The rows below fall into families. The same turns and mirrors carry the whole set onto itself and the rows of a family onto each other. For each named row, which other rows are in its family? Write them in the order they are listed.
These 35 rows form 7 families of 5 rows each.
Q256: -2.728, -1.942, -0.505, 2.004, -1.051, -1.909, -3.573, -1.678, -0.310, -0.889
Q809: 1.370, 0.106, 2.904, 2.214, 0.787, -2.076, -0.486, 0.232, 1.082, 2.840
Q856: 2.243, 0.752, 2.838, -1.085, -0.477, -0.518, 0.558, 2.016, 1.776, 0.634
Q428: -1.655, 1.570, 3.002, 1.927, -1.946, -2.826, -0.072, 0.127, -0.761, 0.217
Q60: 0.025, 0.183, -2.418, -2.238, -2.429, 1.174, -1.966, -1.386, 1.439, 0.825
Q274: 2.115, -0.412, 1.268, 0.996, -2.638, -0.780, 0.462, 1.481, 3.005, 0.479
Q156: -0.338, -1.331, -0.973, 0.339, 1.551, -0.136, -2.560, -4.134, -2.070, -0.091
Q473: 0.753, -1.257, 0.271, -0.691, 2.249, -0.740, -0.006, -1.971, -2.423, -3.116
Q932: 1.410, 1.584, 0.410, -1.228, -2.661, 0.571, 1.712, -1.669, -1.036, -1.817
Q196: 2.898, -0.564, -1.030, -1.168, 0.656, 1.582, -0.146, -3.271, -0.699, -0.101
Q658: -2.136, -0.202, -2.290, -1.134, -1.857, -0.069, -3.559, -1.768, 0.548, 0.962
Q656: 2.592, 0.083, 0.077, -3.197, -0.451, 1.706, 0.262, -0.727, 0.207, -1.426
Q75: 2.705, -0.575, 1.017, -1.035, 1.638, -0.352, 1.705, -0.587, -1.089, -2.459
Q54: -3.048, -0.986, 1.265, 0.185, 1.142, -1.929, -3.757, -1.196, -1.621, -0.513
Q544: 1.595, -1.343, -1.682, 0.000, -0.207, 3.578, -0.362, 0.691, -0.664, -0.357
Q142: -0.702, -0.944, -0.861, -2.403, 0.646, 0.805, -2.408, -2.700, -1.891, -2.216
Q938: -2.639, 0.084, -0.731, 0.232, -1.824, -1.435, -3.606, -0.339, 1.295, 2.163
Q283: 1.907, -0.705, 0.316, 1.306, -0.485, 2.219, 0.250, 2.799, 0.710, 1.199
Q717: -0.436, -1.068, 1.160, 3.003, 0.239, 0.382, -1.375, 3.087, 0.176, 1.852
Q143: -0.429, -1.908, -2.385, -0.401, -1.582, 0.653, -2.060, -2.983, -0.438, -2.319
Q477: -1.145, 0.784, -0.381, -0.669, -1.840, -0.023, -0.412, -3.241, -2.677, -2.417
Q348: -1.233, -1.033, 1.811, 2.869, -1.679, -2.806, -1.917, 1.058, 1.730, 0.837
Q525: -1.172, 0.110, 3.512, 0.950, 0.390, -2.754, -1.931, 1.676, 0.650, 1.201
Q40: 2.589, -0.867, -1.304, -1.028, -2.533, 1.387, 0.326, -1.037, 1.609, -1.521
Q176: -2.997, 0.830, 1.272, 1.328, -1.406, -2.113, -1.441, -2.111, -2.542, -1.212
Q422: -0.870, -1.283, 1.440, 0.914, 2.670, -2.517, -0.967, -1.193, -2.416, -2.163
Q14: 0.120, -0.613, 3.002, 1.466, 2.221, -3.141, 0.063, 0.680, -1.058, -1.024
Q345: -0.892, 0.761, 0.025, -0.067, -2.346, -1.175, -2.143, 1.085, 2.613, 2.776
Q519: -2.154, -1.864, -0.275, 2.720, 0.792, 0.579, -2.957, 1.103, -1.503, 0.729
Q592: -0.941, -2.077, -1.969, 0.932, 0.615, 2.503, -2.382, -0.338, -2.070, -0.607
Q784: 0.745, 0.809, -0.980, -1.536, -2.779, 0.403, -1.085, 0.347, 2.730, 1.954
Q289: 2.255, -0.199, 2.780, 0.292, 1.592, -1.874, 1.688, 1.040, -0.155, -1.235
Q257: -1.269, -0.910, 1.500, 2.419, 1.712, -2.422, -2.818, -1.931, -0.996, 1.768
Q498: 1.090, 2.095, 2.512, 0.299, -2.725, -1.107, 1.909, 0.451, 0.143, -0.215
Q485: 3.980, 0.253, 1.265, -0.073, 0.083, 0.375, 1.129, -0.644, 1.290, 1.690

Which other rows belong to the same family as Q142? Q856, Q656, Q54, Q525
Which other rows belong to the same family as Q14? Q473, Q75, Q422, Q289
Which other rows belong to the same family as Q257? Q809, Q156, Q196, Q485
Which other rows belong to the same family as Q143? Q256, Q274, Q348, Q40
Which other rows belong to the same family as Q717? Q544, Q283, Q519, Q592
Which other rows belong to the same family as Q658? Q60, Q938, Q345, Q784

